In the rows, 128 means zero.
Named turns come first, each shown by rows before and after it. Which turns, in which order, take the first row of each pair that follows to the second? Write the first one first, as in the answered first pair.
lozi:
[118 125  93  69 183  83 150 119  86 136]  ->  [116 120  90  85 171  71 149  94  99 157]
[ 99 156 148 148 137 188 144 127 111 115]  ->  [ 95 150 138 156 116 175 140  92 134 137]
[117 142  76  74 136 157 142 120 115  73]  ->  [ 98 123  99 169 185 120 167 106  90 110]
mevif:
[123 117 125 146 137  98 136 104 137 157]  ->  [119 131 110 105 166 124 141 112 119 118]
[134 103 136 130 146 118 100 163 120 140]  ->  [110 107 127 154 149 120 115 117 126 156]
[117 150 122 196 152 149 147 120  90 158]  ->  [129 161 117 147 168 166 142 160  73 117]
[155 117 157 157 131 112 128 158 115 140]  ->  [118 128 142 168 155 123 149 104 112 142]
Keke:
[105 145 109 123  92 175 144  84 140 137]  ->  [103 136 123 160  94 160 149  85 136 154]
[137 142 155 157 167 116 112 154  88 103]  ->  [140 148 146 130 166 124 108 162  90  88]
[120 104 115 155 152  91 148  89 124 142]  ->  [132  96 124 158 158  79 144 115 117 139]
bobub:
[141 139 122 152 133 113 120 123 108 139]  ->  [152 140 112 119 122 113 108 122 115 132]
[127 126 142 111 118 123 134 101 115 149]  ->  [131 122 150 127 116 117 134 118 111 153]
[124 132 108  93 139 123 133 104 138 126]  ->  [123 122 140 160 155 115 146 123 121 143]
[ 91 152 134 151 128 185 144  89 132 113]  ->  [147 126 171 167 107 159 119 186 126 120]
Nop:
[155 116 123 112  90 109 109 119 146 147]  ->  [166 109 134 122 102 100 106 146 132 144]
[164 124 122 104  78 112  97 138 157 164]  ->  [173 118 137 123  91 102 101 170 140 161]
[124 151 129 120  74 154 108 110 161 128]  ->  [143 142 126  98  77 134  99 134 156 124]

(2 to 3 turns a pair)
[ 86 159 158 183 146 196 155 116 103 112]  ->  [110 148 174 189 159 173 151 158  88 108]
Keke Keke
[174 112 149 148 132  90 109 189 127 160]  ->  [122 152 112  94 202 142 142 137  99  99]
mevif mevif
[112 133 136 121  99 166 128 120 149 124]  ->  [137 118 153 134  98 145 120 158 141 130]
Nop bobub bobub
[151 114 144 127 164 131 131 165 109  87]  ->  [132 132 119  92 150 154 131 129 123  74]
Keke Keke
[ 98 143 166 169 129 206 114 212 125  92]  ->  [ 58 153 152 200 146 210 135 139 131 109]
mevif mevif
[166 105 170 158 142 115 122 219  94 123]  ->  [135  95 159 214 102  97 127 127 136 189]
Keke mevif
[116 126 114 149 123 105 132  82 145 155]  ->  [142 115 132 161 138  82 128 132 129 157]
Keke Keke
[120 101 159 145 133 140 130 130 144 109]  ->  [130 100 140 102 126 129 121 129 147  99]
bobub lozi bobub
[113 146  76  28 130 110 133  55 136  86]  ->  [183  89 123  99  88  17 101 131 141 155]
Nop mevif
[109 121 136 149 144 113 152  95 108 127]  ->  [110 124 141 157 112 131 143  89 124 135]
lozi bobub Nop
[102 116 104 154 160  94 145 107 115 143]  ->  [128 105 106 140 122  75 126 118 134 161]
bobub Keke mevif
[136 158 115 109 155 132 116 146  81 128]  ->  [135 144 120 149 144  98 119 116  91 169]
lozi Keke
[150  92 135 159 118  77 121 149 125 163]  ->  [115 133  86  69 139 138 132  98 127 102]
lozi mevif mevif
[151 134 115 103 115 122 120 155 126 122]  ->  [141 125 126 158 117 105 130 134 128 154]
Nop lozi
[110 130 141 177  74 139 125  72 172 170]  ->  [ 78 164 120 135 136 182 148  59 141 109]
mevif Keke
[150 131 146 102  56 152  86 100 179 145]  ->  [ 90 160 141 127 135 202 131  64 139 105]
bobub mevif Keke
[109 133 117 134 110 151 121  90 156 135]  ->  [ 99 137 131 164 148 158 138 106 129 124]
lozi Keke lozi
[145 138 170 101 103 100  86 138 163 145]  ->  [144 146 162  79 114 106  87 145 155 129]
lozi bobub mevif
[131 117 165 168  93 133 125 185 146 141]  ->  [107 138 115 104  73 156 124 107 174 133]
lozi bobub
[140 139 109  62 138 162 120 157 104  97]  ->  [ 92 130 117 170 152 145 152  73 110 156]
Nop mevif mevif
[148 118  80  90  53  69  81  90 178 205]  ->  [ 76 130 123 226 121 107 137  54 141 213]
mevif bobub Nop
[170  91 186 139  66 102 100 206 136 139]  ->  [169  81 180 148  74  79 101 194 134 155]
lozi mevif bobub
[117 115 135 161 128 114 135 112 130 151]  ->  [ 99 134 122 127 137 145 140  96 130 125]
lozi Nop bobub
[ 97 136 136 177  99 155 131  81 148 158]  ->  [106 128 134 166  87 142 126  78 156 167]
Keke Nop
[113 175 135 102 153 212 126 146 108 101]  ->  [121 172 122  76 144 205 118 145 114  98]
Nop Nop
[121 157 137 142 162 166 149 114 108  98]  ->  [129 150 150 158 167 161 146 135 104 101]
bobub bobub bobub
[117 143 105 119 118 157 144 100 142 127]  ->  [110 142 124 148 134 161 152 112 128 128]
mevif bobub
[141 121 142 104  93 151 114 151 133 130]  ->  [123 120 159 152 128 157 135 152 111 129]
lozi Keke Nop
[ 90 131 102 116 134 112 142  81  94 110]  ->  [ 95 118 117 153 141  94 148  93  84 129]
Keke Keke
[128 106 101 120  67 119 131 111 181 135]  ->  [108 107  85 127 100 110 145  80 172 133]
Nop mevif
[150 147  95  58 133 108 116 130 131 125]  ->  [108 142 115 157 167 105 150  79 119 160]
bobub Nop Keke
[159 102 150 136  86 105 115 167 167 115]  ->  [ 94 122 132 184 132 130 154  81 157 119]
Nop mevif
[126 145 113 160 152 104 140 102 121 171]  ->  [159 145  94  86 128  99 114 133 133 152]
Keke bobub Keke
[175 141 147 113 110  65 136 166 124 108]  ->  [151 141 149 148 155  59 158 144 106 110]
bobub mevif lozi
[131 130  82  63 170 142 118  48 149 126]  ->  [140 105 161 200 211 123 135 126 104 152]
mevif lozi Nop
[145 149 160 147 140 117 140 168  98 116]  ->  [142 158 131  89 139 122 136 154 101  98]
bobub Nop
[110 129 134 155 111 140 128  99 139 142]  ->  [113 141 114  98 126 152 125 107 132 110]
mevif Keke Nop
[152 132 164 155 117 144 121 194 130 116]  ->  [124 135 167 198 120 149 139 147 134 135]
bobub Keke bobub
[124 141 117  95 124 160 125 137 160 142]  ->  [126 124 139 149 165 130 141 158 132 157]
Nop lozi
[112 142 131 130  94 178 131 125 140 122]  ->  [115 133 149 160 143 156 141 159 104 117]
Nop lozi
[165 120 116  95 111 108 128 136 130 125]  ->  [150 113 136 155 142  98 146 132 110 145]
Keke lozi mevif
[165 130 140 156 107  82 109 135 150 155]  ->  [174 136 148 140 119  93 109 175 135 129]
Keke Nop Keke
[108 144 122 160 143 159 146  80 131 134]  ->  [179 118 131 107 112 110 106 166 134 133]
mevif lozi bobub
[106 125 131 152 174 148 155  94  91 113]  ->  [146 101 163 189 119 122 129 142 111 150]
lozi bobub
[127 132 154 192 147 114 146 134 122 141]  ->  [160 136 129  94 146 111 124 172 117 100]
Keke bobub Nop
[108 148 178 192 121 163 132 139 127 138]  ->  [ 87 165 135 133 119 182 134  83 146 120]
bobub bobub
[133 134 140 120 140 128 129 161 106 102]  ->  [140 124 117  97 110  98 117 120 132 132]
lozi Keke bobub
[143 131 162 141 121 151 156 154 105 118]  ->  [124 146 140 117 111 171 157 109 122 114]
Nop bobub bobub
[155 121 128  70  83 145 105 179 147 138]  ->  [140 112 174 177 113 141 130 190 123 167]
bobub bobub
[137 123 122 135 190 103 159 130 123 120]  ->  [146 111 132 157 171  87 154 136 133 143]
mevif mevif
[131 122  80  79  91  96 110 129 146 133]  ->  [138 117  88  72 107  90 108 160 132 119]
Nop Keke
[178 107 142 129  80  98 102 138 151 158]  ->  [162 137 119  64  94 152 103 138 144 103]
lozi Keke Keke
[129 118 131 143 182  86 135 123 106 121]  ->  [159 113 134 110 151  83 115 158 119 117]
Nop bobub
[143 123 125  85  95 128 111 126 125 115]  ->  [126 111 153 162 146 108 134 132  96 134]
lozi mevif
[146 127 108  66 151 119 127 162 112  92]  ->  [119 133 144 148 177 143 154 166  91  98]
Nop Nop
[112 140 133 143 130 153 131 100 133 118]  ->  [149 125 148 129 112 130 109 155 133 120]
Keke bobub
[116 125 144 166 162 112 133 106 125 136]  ->  [123 125 116 117 137  98 118  82 147 138]
mevif lozi Nop
[127 126 131 106 155 134 139 171 128 111]  ->  [ 96 140 128 127 143 163 147 125 142 119]
Nop Nop Nop
[ 88 136 110 105 161 139 137 104 111 104]  ->  [125 130 114  71 139 126 114 151 116  99]
bobub bobub
[122 154 112  51 214 157 141 158  81  46]  ->  [118 147  65  18 105 141 114  53 165 107]
lozi lozi
[113 133 109  75 124 152 117 167 149  97]  ->  [ 74 134 133 172 164 154 151 134 128 119]
bobub Keke
[130 115 146 171 154 119 149 128 116 129]  ->  [144 130 115  83 141 131 132 131 130  98]
mevif mevif bobub
[ 80 122 144 203  97 115 150  76 118 156]  ->  [ 85 151 120 107  51 175 126  85 144 109]
lozi Keke
[134 137 182 130 132 155 103 211  89  67]  ->  [ 98 118 149 190  73 103 107  61 153 170]
lozi Nop
[134 129 143 117 120 176 129 176 139  75]  ->  [136 119 116 107  66 154 115 121 180 115]
mevif bobub
[ 92 112 153 161 144 130 114  89 128 136]  ->  [123 103 138 117  97 115  88 100 154 143]
Keke Keke lozi
[ 93 137 121 125 138 158 147  97 121 121]  ->  [137 124 127  83 124 141 121 161 116 109]
bobub bobub Nop
[120 150 130 104 124 153 105 175  93  89]  ->  [119 130 150 179  76 127 102 138 123 154]
mevif Nop
[ 73 142 105 120 173 162 183  95 114 119]  ->  [154 113 131  81 138 121 139 217 109 114]
Nop lozi mevif
[137 116  96 106  90 120 121 101 156 158]  ->  [148 103 138 168 112 105 125 156 131 167]
lozi mevif
[153 135 162 175  87 135 125 149 130 129]  ->  [130 161 128 118  86 169 130 111 139  97]
Keke mevif lozi
[ 92 133 142 168  68 177 125  92 160 148]  ->  [ 86 154 106  82 117 192 129  96 136  90]
Keke mevif Nop
[131 114 145 224 129  97 155 101 133 155]  ->  [ 96 143  92 144 144 130 163  38 141 120]
mevif lozi
[160 118 149 123  86 115  98 166 175 142]  ->  [138 129 103  68 106 116 106 105 180 128]
bobub Nop
[ 99 152 143 150 162 122 148  95 117 136]  ->  [142 137 168 153 145  98 130 164 112 141]
Keke mevif mevif
[114 128 138 162 129 149 136 126 124 135]  ->  [126 129 139 139 105 160 122 142 138 128]
lozi bobub lozi
[118 102 129 185  94 113 147  75 158 169]  ->  [171  84 145 155  69  91 118 157 155 159]
bobub Nop
[112 126 107  98 157 104 148  96 120 128]  ->  [111 117 142 164 157 105 155 119 113 146]
bobub Nop
[105 135 139 135 103 151 147 133 109 126]  ->  [124 131 125  97  98 135 132 141 113 120]
Nop Nop Nop
[100 145 150 139 139 127 111 175  85 134]  ->  [101 153 115  73 119 125  99 144 106 126]
mevif Keke bobub
[153 133 136 143 149 110 123 139  97 115]  ->  [132 138 135 166 138 117 128 102 108 134]
mevif Nop
[114 136 118  98  77  89 106 112 154 112]  ->  [ 84 147 117 114 152  97 138 104 111  86]
lozi lozi mevif
[ 87 163 118  79 142 144 118  62 133 126]  ->  [140 137 178 116 153 127 103 197  93 114]
bobub Keke Keke
[141 113 144 165  84 123 122 150 141 163]  ->  [109 122 133 188 134 125 147 109 122 160]
Keke mevif Keke
[117 128 126 156 162 105 144 104 124 161]  ->  [154 115 136 139 133  88 120 152 131 164]
Nop bobub
[ 96 113 133 185 164 166 141 132 129 121]  ->  [110 125 129 140 149 187 128 166 132  93]
lozi lozi bobub
[125 116 129 162 166  83 145 141 119 129]  ->  [124 126 119 131 180  95 147 149 110 102]
mevif Keke
[ 91 143 116 119 135 231 163 119 141  91]  ->  [164 107 133 101  55 174 114 186 173 127]
Nop mevif
[141 130 149 155 185 133 121 175 107 104]  ->  [121 155 112  86 136 181 111 117 150  90]
Nop lozi mevif
[110 143 134 109 158 139  98 158 111  97]  ->  [ 98 147 122 104 162 143 104 129 112  97]
Nop lozi mevif
[129 109 149 126 155 122 120 165 115 126]  ->  [103 115 140 144 125 133 123  98 146 154]
mevif lozi bobub
[155 127 160 186 130 137 128 163 100 142]  ->  [144 147  97  79  93 159 114  94 139 125]
bobub Keke
[112 132 150 178 174  84 135 122 112 141]  ->  [143 141 112  68 152  85 107 143 124 102]
Keke bobub
[113 148 135 186 146 165 123 177 102 104]  ->  [102 147 133 201 146 164 130 151 107 116]
mevif mevif
[104 125 129 159 118 144 131  92 139 139]  ->  [150 108 145 136 105 120 110 162 133 133]
Keke bobub Nop
[139 143 152 115  75 182 113 193 147 106]  ->  [ 75 155 131 164 105 182 149  78 151 135]
bobub lozi lozi
[119 137 149 194 136 173 145 145 159 139]  ->  [145 122 155 187 153 137 137 183 143 138]
bobub lozi
[160 132 138  60 138 122 122 173 101  87]  ->  [173 103 158 133  90  74 112 157 129 163]
mevif Keke
[178 132 154 111 101 102  99 187 146 120]  ->  [117 156 148 151 199 125 149 143  99  93]
Nop bobub lozi
[134 102 141 175 146  98 133 140 115 160]  ->  [ 99 121 106 142 153 118 147  76 123 151]
bobub bobub
[161 104 136 123 134  67 113 166 123 146]  ->  [155 100 129 123 131  57 111 145 130 157]
mevif bobub
[166 114 141 133 113  45  93 165 119 147]  ->  [158 118 163 169 119  65 101 183 109 147]
lozi Nop
[117 135 148 145 221 137 148 160  68  90]  ->  [111 149 125 101 214 160 144 144  76  70]
Keke Keke
[132 131 120 135 155  98 164 149 109 109]  ->  [120 128 115 157 142  95 170 117 122 128]
Keke mevif mevif
[117 145 101  88 171 128 143 116 102  96]  ->  [169 110 130 116 121  78 113 170 121 137]
mevif lozi Keke
[133 124 115  57 141 155 117 124 121  90]  ->  [135 101 148 132 186 117 130 157  85 108]
lozi mevif
[144 140 136  88  90 119 105 162 129 136]  ->  [130 154 137  84 113 145 114 165 117 111]
mevif lozi
[104 130 140 152 153 159 132 173 113 113]  ->  [ 91 131 139 173 123 165 133 134 137 141]
mevif Nop
[116 140 143 164 193 125 161 160  89  99]  ->  [165 126 149 128 147 109 131 211 108 103]
Keke mevif Keke
[141 149 124  85 137 117 117 147 142 114]  ->  [104 147 131 148 151 113 138  99 142 143]
lozi Nop Nop
[ 93 126 146 152  98 129 120 121 125 168]  ->  [104 122 136 132  89 113 109 121 133 173]
Nop Keke Nop
[117 143 106 113  95 116 133  78 138 140]  ->  [135 124 147 173  99  95 136 127 121 156]
bobub Nop Keke
[127 134 142 161 102 124 140 113 131 117]  ->  [115 140 133 147 122 132 148 102 125 105]
mevif lozi
[122 130  99 126 144  87 125 101 144 145]  ->  [128 123 123 159 143  84 126 123 137 154]
bobub Nop
[122 126 128 149 146 113 149 122 101 123]  ->  [150 120 133 135 114  98 129 144 119 134]
mevif bobub mevif
[184 111 138  97 169 126 119 222  81 100]  ->  [152 131 153 130 183 174 137 210  75  84]
Nop Keke
[153 119 119  94  83 121 123  97 126 120]  ->  [134 111 144 164  98 120 139  85 117 144]
Keke bobub
[145 120 123  97 109 118 111 153 128 124]  ->  [131 128 113  88 144 121 124 138 115 110]
Keke lozi bobub
[133 107 172 146 130  98 131 158 118 136]  ->  [102 123 157 139 169 118 153 124 103 115]
bobub lozi Nop
[ 95 140 117 154 188 106 157  99  91 139]  ->  [152 114 144 150 144  79 123 187  95 149]
Nop bobub
[158 141 162 158 151 145 108 168 123 109]  ->  [151 158 143 111 141 165 107 156 130  88]
Keke Keke
[114 186 145 119 123 185 152 116 138  79]  ->  [133 172 174 152 123 174 152 164 127  84]
bobub Keke
[121 138 111 137 131 104 131  83 101 158]  ->  [135 131 131 157 125  93 126 111  96 165]
Nop bobub Nop
[119 121 125 113 215  93 148 143  69 100]  ->  [169 109 109  52  83  86  92 143 151 135]
lozi bobub lozi
[109 126 140 172 159 118 147 112 107 141]  ->  [117 147 129 107 155 160 137 138 105  92]
lozi lozi Keke
[148 125 126 106  84 144 108 141 138 126]  ->  [135 136 135 112 122 162 125 158 112 101]
mevif lozi
[107 141 108 119 111 139 138  80 144 129]  ->  [113 126 134 178 138 118 147 106 122 146]
Nop bobub
[112 130  92  88  93 170 147  77 150 121]  ->  [106 110 121 177 102 139 158  70 141 165]
Keke Keke
[ 76 115 103 180 148  82 137  90 134 170]  ->  [ 92 103  93 157 136  60 123  95 140 179]
Nop Keke Nop
[126 131  82 123 163  53 145  62 102 149]  ->  [119 151  65  66 141  97 137  58 117 119]
lozi Keke
[ 99 125 117 141 161 122 148  82 123 111]  ->  [117 122 117 121 179 113 142 115 107  96]
mevif lozi mevif
[100 132 120 164  98 128 119  98 136 129]  ->  [106 136 139 166 131 140 126 150 106  99]
mevif bobub
[133  98 153 189 131  87 128 126 122 159]  ->  [141 134 119  75  78 152 106 127 155 106]
Nop lozi
[ 72 144 110 131 137 163 163 108 114 128]  ->  [106 137 127 107 137 159 146 185 100 106]
Keke mevif
[137 130  87  70 103 147  96 128 145  93]  ->  [161 114 128 119 133 126  98 198 111  98]
lozi Nop bobub
[114 105  91  83 168 115  91 110 170 114]  ->  [107 107 104 107 206 116 104 126 144 102]
lozi Keke
[134 104 106  76  85  78  99 100 142 169]  ->  [125 127 109  48  67 135  97 111 145 134]
mevif bobub lozi
[142 135 142 102 104 162 115 180 123 103]  ->  [132 140 122  80  96 168 113 148 138 103]
Keke Keke Nop
[109 146 102 123 157 134 149  94 107  85]  ->  [142 114 128 184 100  89 131 113 134 147]
mevif mevif
[107 150 131 112  40 176 125  88 175 127]  ->  [116 158 134  84  53 194 124 124 159  95]
lozi lozi lozi
[ 73 169 116 120 140 200 155  67 138 101]  ->  [ 79 140 157 212 154 161 163  86 123 144]
Keke Keke
[133 113  69  84 101 116  79 122 133 148]  ->  [109 135  74  80 109 168  90 120 126 116]
bobub lozi
[134 142 116  96 132 153 137  99 143 138]  ->  [160 129 127  89 148 127 128 150 122 133]
Nop Nop
[ 84 151 107  86 135 169 116  99 141  92]  ->  [127 132 139  87 148 140 104 192 116  83]
lozi bobub Keke
[137 140 118 101  97 191  73 148 148 109]  ->  [114 129 147 195 172 165 107 149 103 125]
lozi mevif
[103 164 139 151 142 193 124 138 113  96]  ->  [147 140 152 148  80 157  94 174 141 128]
bobub bobub mevif
[159 135 114  57 162 114 108 169 106  98]  ->  [111 133 158 204 176 127 145 130  99 147]
Keke Keke bobub
[121 115  96  87 118  88 113  88 149 153]  ->  [108 124 131 137 194 110 142 147  87 113]
mevif lozi Nop
[179 115 158 151 138 155 119 223 104 104]  ->  [156 130 160 167 155 181 135 208  95  94]
mevif lozi lozi
[170 102 165 149  81 104  94 177 104 125]  ->  [116 128  97  93  90 125 111  44 134 124]
mevif bobub bobub
[123 138 155 162 156 155 142 149 114 147]  ->  [127 145 153 138 143 175 136 160 118 129]
Keke Nop mevif
[112 125 104 134 122 115 140  83 147 145]  ->  [156 113 120 114  98 102 116 153 147 137]
mevif mevif
[136 129 115  79 126 132 119 141 128 105]  ->  [127 119 109 109 105 110 122  94 147 147]
lozi lozi
[217  95 151 112  35 158 101 216 171 127]  ->  [121 149  77  58  70 224 141  60 186  95]
Nop bobub
[181 113 137 142 116 119 117 174 116 104]  ->  [155 110 127 178  93 111 122 103 143 145]
Keke mevif
[179  90 154 131 126 103 121 139 127 152]  ->  [174  95 156 127 149 111 126 155 110 135]
lozi Keke lozi
[138 147 134 114  59 187 123 159 153 115]  ->  [121 137 132 164  56 162 135 109 164 157]
Nop mevif
[144 133 175 112  89 177 111 218 119 115]  ->  [ 59 150 146 171 173 175 165  92 100 132]
lozi mevif
[ 95 124 118 164 146 110 161  72 135 157]  ->  [113 124  93 105 114 102 142  66 158 154]
bobub bobub Keke
[149 108 140 201 100 101 128 160 134 169]  ->  [ 99 148 101 159  85 161 141  72 160 149]
lozi Keke bobub
[167 140 146 100 114 102 117 195 137 116]  ->  [136 153 171 157 138 138 141 194 121 107]
Keke Nop Nop
[112 141 105 125 145 129 155  97 127 121]  ->  [132 123 130 161 149 107 152 142 114 134]
Nop bobub
[ 95 139 158 150 108 184 153 106 154  88]  ->  [ 99 135 142 128  87 172 145  83 170  97]
Keke Nop
[125 135 115  47 144 119 107 139  90  90]  ->  [105 106 132 162 141  68 124  82  99 168]
Nop lozi
[132 112 141 183 127 108 119  88 140 173]  ->  [173 123 146 101 135 126  98 183 116 110]
mevif mevif
[133 139  94 108  88 122 113  80 154 136]  ->  [145 120 146 192 116  98 124 137 119 151]
bobub Keke
[105 185  90  91 198 188 168  70 107 106]  ->  [148 168  78  32 200 146 145 119 100  98]
Nop Nop
[162  76 141 139 122  94 107 177 117 149]  ->  [102 100 101 142 138 114 135  60 136 157]
lozi mevif
[139 128 117 109 119 106 125 106 152 139]  ->  [146 129 121  97 136  99 122 131 139 126]
mevif Nop
